Here are some points, one per row:
[0.941 0.554 -0.033 -1.428 -0.826 -0.895 0.129 0.790 -0.916 -0.712 1.626 -0.483 0.784 -1.190
 1.644 -1.197 -0.407 0.741 1.343 -0.332 0.135 -1.072 0.671 1.017]
[-0.855 2.181 0.733 0.306 0.653 -0.156 -0.152 -0.999 0.617 0.833 0.352 0.087 0.104 0.206
 -1.419 -1.825 -0.087 0.983 -0.085 -1.360 -1.376 1.714 -0.440 -0.435]
[0.584 -0.380 -3.589 2.107 0.365 0.335 0.538 -0.169 0.990 -1.136 -1.436 -0.685 -1.272 0.196
 3.138 -0.842 1.664 -1.621 -0.152 1.110 -0.848 -1.489 -0.091 1.468]
[-0.123 0.935 0.769 -1.133 -1.095 -1.275 0.219 0.947 -1.006 1.146 -0.805 0.128 1.223 -0.071
 3.339 0.890 -0.587 -0.434 -0.793 -0.150 0.206 1.210 1.339 -0.804]
[-1.011 -1.865 0.949 1.573 -0.732 -0.381 -1.086 0.810 -0.631 -0.592 0.119 0.271 0.960 1.062
 -1.368 1.256 1.281 0.590 -1.699 2.074 -2.162 -0.060 0.064 -0.499]
[1.472 1.077 0.953 -0.967 1.765 -0.675 -1.304 1.325 0.022 0.008 -0.542 1.076 1.143 -0.993
 -0.840 -1.385 0.091 0.007 -1.114 -1.372 1.429 -1.051 0.003 -0.354]
[-0.902 1.308 -1.488 -0.804 1.019 2.028 -0.891 -0.542 -0.259 0.614 -0.308 0.140 -0.748 0.025
 1.875 2.674 0.683 -0.022 -0.933 -0.519 -0.455 -0.516 -0.776 -0.802]
[-1.304 -1.488 -0.016 1.958 0.453 -0.728 -0.924 -0.091 0.629 -1.115 -0.292 0.225 2.012 0.261
 -0.786 1.586 -0.371 0.655 0.902 0.451 -0.881 -1.496 -1.119 1.538]
[0.652 -1.939 -0.479 1.363 -0.752 1.958 0.232 1.416 0.086 0.931 0.678 -1.171 0.193 0.826
 -1.366 -0.623 -1.231 -2.222 -1.612 1.797 -0.103 1.293 -0.005 -0.876]
[1.633 2.030 -0.131 0.185 0.331 0.694 -0.708 -0.244 0.847 0.389 0.456 -1.035 -0.518 0.397
 -1.452 -1.520 -0.146 0.926 -0.745 -1.016 -0.952 1.228 0.194 -0.998]
[-0.998 -1.471 2.732 1.018 -0.708 3.032 -0.556 -0.098 -0.370 1.793 0.573 1.526 -1.123 0.720
 0.888 -1.421 -0.049 0.479 -0.475 -1.941 -1.105 -1.349 -2.342 -0.827]
[0.687 1.986 -0.381 -0.535 -0.579 -0.490 2.631 -0.721 -0.573 -0.095 0.368 0.810 -0.974 -0.624
 0.354 -1.477 0.024 0.427 -0.825 -0.438 -0.383 -1.315 0.112 -0.258]
[-1.061 -0.310 -0.346 1.739 -0.874 0.065 -0.466 -1.014 0.450 0.784 -0.451 -0.886 1.147 -0.830
 -1.763 0.519 0.878 1.715 -0.442 0.392 -0.163 0.046 -0.429 1.585]
[-0.105 -0.416 -1.110 -1.657 -0.240 1.350 -0.672 -1.025 -0.281 -0.561 0.398 0.173 -1.126 1.771
 -0.677 2.061 -0.759 1.393 0.334 -0.217 -0.392 -0.534 0.058 1.526]
[-1.379 -0.136 -0.337 -0.417 -0.114 -0.730 -1.079 0.604 0.652 -0.432 -0.218 -0.362 0.840 -0.053
 -0.649 0.373 1.091 1.638 -0.767 1.095 1.124 -0.867 -1.509 1.634]
[0.448 -1.623 2.170 2.143 -0.280 -0.608 -0.382 -0.638 -0.062 1.634 0.391 0.589 0.721 -1.123
 0.555 -0.160 -0.287 -1.377 -0.348 0.868 -2.156 -0.813 -1.112 1.324]
[1.098 -1.275 0.227 1.916 -1.169 0.298 -1.468 2.969 -2.031 -0.265 -0.947 0.992 -1.962 -0.831
 -1.091 1.034 0.724 -0.861 1.658 0.549 0.399 -0.834 0.939 1.187]
[-1.666 -1.131 -2.296 0.789 0.432 0.632 -0.905 0.503 0.097 0.410 0.026 2.068 0.171 0.391
 -1.727 -0.296 -1.190 0.368 0.010 0.485 1.518 -1.107 0.464 -0.398]
[-1.466 -0.854 -0.378 -0.021 -0.773 -0.211 0.846 -0.390 -0.265 0.881 -0.023 0.339 -1.312 -1.653
 1.708 1.677 1.179 1.075 0.296 -0.018 0.384 1.652 -0.649 -1.157]
[0.090 -0.548 -0.834 -1.411 -0.360 0.555 0.142 -0.186 2.017 1.427 -0.171 -0.373 -0.661 -0.925
 0.169 1.288 0.325 -0.837 2.274 -0.906 0.618 -1.095 1.459 -0.858]
[0.463 -0.877 -1.179 -1.555 -0.453 1.368 -0.080 0.623 -0.602 0.431 -0.538 -0.311 0.065 0.331
 1.375 -0.915 -1.074 2.117 -0.800 -0.379 -0.008 1.352 -0.354 1.346]
[-0.987 -0.383 0.067 -1.018 0.658 -0.473 -0.069 0.029 1.307 -1.284 -0.570 -0.344 0.616 0.225
 2.589 -2.408 0.031 -0.847 1.891 -0.547 -0.882 1.001 2.281 0.801]
[1.793 -1.039 -0.536 -1.689 -0.662 1.354 0.762 3.104 1.309 -0.911 -0.511 -0.113 0.265 1.119
 -1.526 -0.502 -0.639 -0.391 -0.162 -1.943 -0.458 0.854 -0.638 0.818]
[-0.872 -1.229 -0.833 -2.045 0.988 -0.725 0.199 0.879 -1.146 0.721 1.459 -0.136 -1.174 -0.390
 -0.995 0.926 1.222 -0.453 1.549 -0.528 -1.019 1.299 1.144 -0.341]
[2.139 -0.201 -0.161 -0.424 -0.322 1.944 0.127 -0.197 0.308 -0.692 -0.218 -0.923 0.194 1.578
 -0.898 -1.384 0.024 0.666 -0.658 -1.489 -1.242 1.655 0.305 -1.058]
[0.065 2.206 -1.049 0.378 0.588 1.022 -0.537 1.398 -1.236 -1.178 -0.236 0.573 0.207 0.016
 -0.561 -0.255 -0.898 1.458 -0.769 0.469 -0.961 1.373 -0.875 -1.148]
[1.489 -0.858 0.103 -2.005 -0.722 -1.241 0.966 -1.153 1.314 -0.237 1.014 0.598 -0.319 1.141
 0.071 1.512 -0.054 -0.379 0.678 -0.755 -0.040 -0.509 -0.767 -0.826]
[0.957 -0.999 2.513 -1.646 -0.478 -1.047 1.028 -0.952 1.013 -1.563 -0.556 0.160 -1.516 0.277
 0.597 -0.968 0.314 1.033 0.154 0.936 1.305 -0.942 0.572 -0.405]
[0.606 -1.532 0.042 -0.125 0.418 -0.647 0.923 -1.336 -1.014 -0.543 0.878 0.830 -0.092 -0.045
 2.582 -1.426 -0.108 -0.402 -0.251 -1.072 -1.075 0.000 2.431 -0.589]
[0.216 -0.990 0.893 1.908 1.456 -2.300 -0.072 0.641 0.397 0.493 -1.796 0.061 0.299 0.464
 0.472 0.329 0.147 -0.108 0.769 0.448 1.101 -1.339 -2.116 -1.239]
[-0.635 1.437 0.941 -0.918 -0.888 1.455 0.402 -1.712 0.886 -0.063 -0.680 -0.260 -0.959 1.058
 0.452 0.579 -0.123 0.333 -1.315 -0.317 0.866 0.936 0.574 -0.620]
[-1.770 -1.755 2.381 2.142 -0.051 -1.105 1.107 0.160 -1.056 -1.800 1.279 -1.061 -0.738 0.710
 1.784 -0.093 -0.456 -0.302 -0.948 -0.861 1.669 -0.863 1.394 0.609]
[1.165 2.791 -0.465 -0.368 1.155 -0.430 -0.820 -0.138 -0.656 0.296 0.489 -0.682 0.700 -0.332
 -0.127 -0.972 0.534 0.760 -0.786 -0.225 0.091 -0.141 -0.796 -1.371]
[0.563 0.840 -0.161 -0.904 0.110 -1.659 1.510 -0.892 -1.242 0.643 -0.046 -0.665 0.430 1.253
 0.821 0.624 -0.915 -0.469 1.584 -0.896 -0.052 -1.190 0.379 0.688]
[-0.970 0.131 0.286 -1.574 -0.525 -0.400 1.080 0.844 0.891 -1.572 1.059 0.905 -0.301 -1.303
 -0.027 0.239 -1.485 0.676 -0.139 2.050 -0.734 -1.318 1.891 0.215]
[-0.085 -1.546 -2.034 -0.362 1.144 -0.517 0.317 -0.852 -0.625 0.775 0.095 -0.369 2.559 0.011
 -2.254 -1.273 0.620 0.290 0.036 0.020 2.391 -1.316 -1.057 0.339]
[0.763 0.547 1.029 -0.602 0.215 -0.993 -0.599 -0.844 -0.159 -0.130 2.326 -0.495 -0.655 -0.659
 2.075 -1.162 -0.026 -1.168 1.937 -0.464 -0.541 -0.349 -0.087 0.645]
[0.456 -1.440 -1.456 -0.970 -0.426 0.990 -0.639 -0.496 0.656 -0.680 -0.458 0.512 -0.344 0.603
 -1.281 -0.306 0.823 0.806 -1.012 -0.334 1.428 2.532 1.048 -0.871]
[-0.008 2.256 -1.141 0.041 -0.235 -0.112 -1.143 -0.996 -0.821 1.226 0.295 1.196 1.195 -0.444
 -0.182 -0.906 0.632 0.245 -1.048 -0.373 -0.172 0.625 -1.021 0.426]
[-0.414 1.244 -0.777 -1.451 0.137 0.064 -0.894 0.476 -0.664 0.003 -0.581 -0.310 0.226 1.738
 0.509 -0.480 -0.486 0.132 -0.294 0.757 -0.464 2.490 -0.588 0.946]
[-0.014 1.299 -0.123 -1.198 -0.732 -0.705 0.791 -0.396 -0.573 -0.954 -0.684 2.077 -0.624 -0.400
 -1.206 1.597 1.664 -1.555 0.136 -0.651 0.695 1.633 -0.209 0.309]
[-0.949 1.553 -0.411 -0.685 -1.539 -1.084 1.155 0.618 0.175 -0.886 0.941 0.283 0.358 1.194
 0.576 -1.550 1.250 -1.502 1.146 -0.377 1.230 -1.014 0.280 -1.336]
[1.093 -0.019 1.511 2.862 -0.379 0.386 -0.391 -0.140 1.038 0.031 0.064 -1.215 -0.380 -1.817
 -1.506 1.002 -0.113 -1.444 -0.993 0.801 -0.130 -1.570 1.094 1.624]
[-0.729 0.257 -1.633 0.744 0.181 -1.326 0.265 2.285 0.673 -0.078 1.205 -0.379 -1.899 -0.705
 0.595 2.116 0.135 -0.739 -1.669 -0.158 0.623 0.548 -1.603 1.740]
[0.269 3.548 0.035 -0.058 1.452 0.165 -0.251 -0.047 -0.661 0.011 -0.457 -0.577 -0.873 0.740
 -1.067 -1.096 1.006 -0.239 -0.512 -1.091 -0.321 -0.750 0.402 -0.338]
These points spread out most along one direction. Take the direction at right angles to it along which they spread out most. Go by this last direction. Where along it does each point below lie, from 0 to 99? 50 is the average, and the first point above lies past it. One standard deviation of the points above along it is 16.
[0.891 -0.164 -0.195 -1.420 -0.506 1.705 1.020 0.363 -0.184 -0.923 -0.298 -0.157 -1.311 -0.121
 1.865 -1.608 -0.468 0.256 1.583 1.136 1.182 -0.428 -1.480 -1.163] 62
[-0.435 0.414 -0.745 -0.258 -0.108 -0.395 -0.606 -0.845 1.846 -1.653 1.076 0.047 0.841 -1.223
 0.969 1.492 -0.996 -0.673 1.367 -0.108 1.972 1.733 0.341 -1.083] 60
[-0.687 3.144 1.916 -1.369 1.678 0.921 0.508 0.117 -0.905 -0.696 -0.581 -0.687 -0.178 -0.807
 -0.860 0.387 -0.435 -0.725 1.136 0.426 -0.435 -0.140 -0.969 0.578] 48
[0.688 -1.145 -0.768 3.197 -0.643 -0.490 0.323 -0.023 0.183 -0.810 -0.476 0.606 -1.554 0.392
 -0.340 1.809 -1.418 -0.928 0.234 0.643 0.613 0.668 -0.327 0.302] 48
[-0.319 -0.679 0.926 -1.386 0.226 -0.500 -0.896 -0.880 1.711 1.244 -0.257 -0.022 -1.512 -0.584
 0.046 1.597 -0.107 1.339 0.084 -0.608 0.267 0.219 1.662 0.187] 56
[-0.599 3.073 -0.892 1.332 -0.895 -0.695 -0.803 1.183 0.743 1.492 -0.878 0.050 -1.050 0.623
 -1.526 -0.141 -0.491 0.920 0.531 0.545 -0.820 0.110 0.505 -0.557] 33
[-0.911 -1.210 -0.883 1.085 1.091 -0.328 3.072 0.234 -0.816 -1.000 -0.396 -0.331 0.289 -1.288
 0.912 0.757 -0.523 -0.579 0.909 -1.407 -1.165 0.820 1.868 -0.623] 69
[1.038 -1.116 0.315 1.382 0.388 1.016 -0.244 -2.381 -1.457 1.185 -0.229 -0.687 -1.286 0.416
 -1.079 0.517 -0.803 -1.063 -0.594 1.548 0.238 1.151 -0.677 1.653] 38
[-0.909 -0.562 3.937 -0.788 1.455 -0.244 -0.529 -0.400 -0.270 0.264 0.420 -0.356 0.654 -0.605
 -0.174 1.215 -0.408 -0.923 -0.172 -1.121 2.020 0.416 -0.161 -0.862] 58
[-0.176 0.018 0.368 -0.215 -1.296 0.014 0.187 -1.077 -1.603 -0.080 1.005 -0.792 0.647 -0.155
 1.250 0.353 -0.261 0.698 2.325 0.431 -0.623 -1.347 3.001 -1.409] 76
[2.120 -2.137 0.537 0.666 0.205 0.152 -0.199 0.728 1.370 -0.159 -0.950 -1.509 2.958 0.906
 -0.413 -0.227 1.399 -1.466 -1.395 1.239 -1.800 -1.112 -1.285 -0.789] 40
[-1.386 -0.778 1.310 -0.376 1.092 -0.100 -0.789 0.315 0.747 1.421 -0.072 0.591 0.453 -0.069
 -1.817 -1.488 0.036 -0.366 -0.926 2.263 -0.251 -1.360 -0.572 -0.038] 38
[-0.311 -1.017 -0.471 0.830 -0.132 0.058 -0.861 0.160 -1.098 0.822 -1.398 0.321 1.566 -0.209
 -1.317 -0.880 0.349 1.347 0.303 0.495 0.397 1.273 -1.193 0.818] 28
[-0.341 0.284 -0.309 2.119 -0.162 0.106 0.532 -1.645 0.208 0.889 -0.530 0.143 2.642 -1.203
 -0.916 0.379 -0.726 0.024 -0.736 0.945 0.268 -0.543 -1.229 -0.393] 36
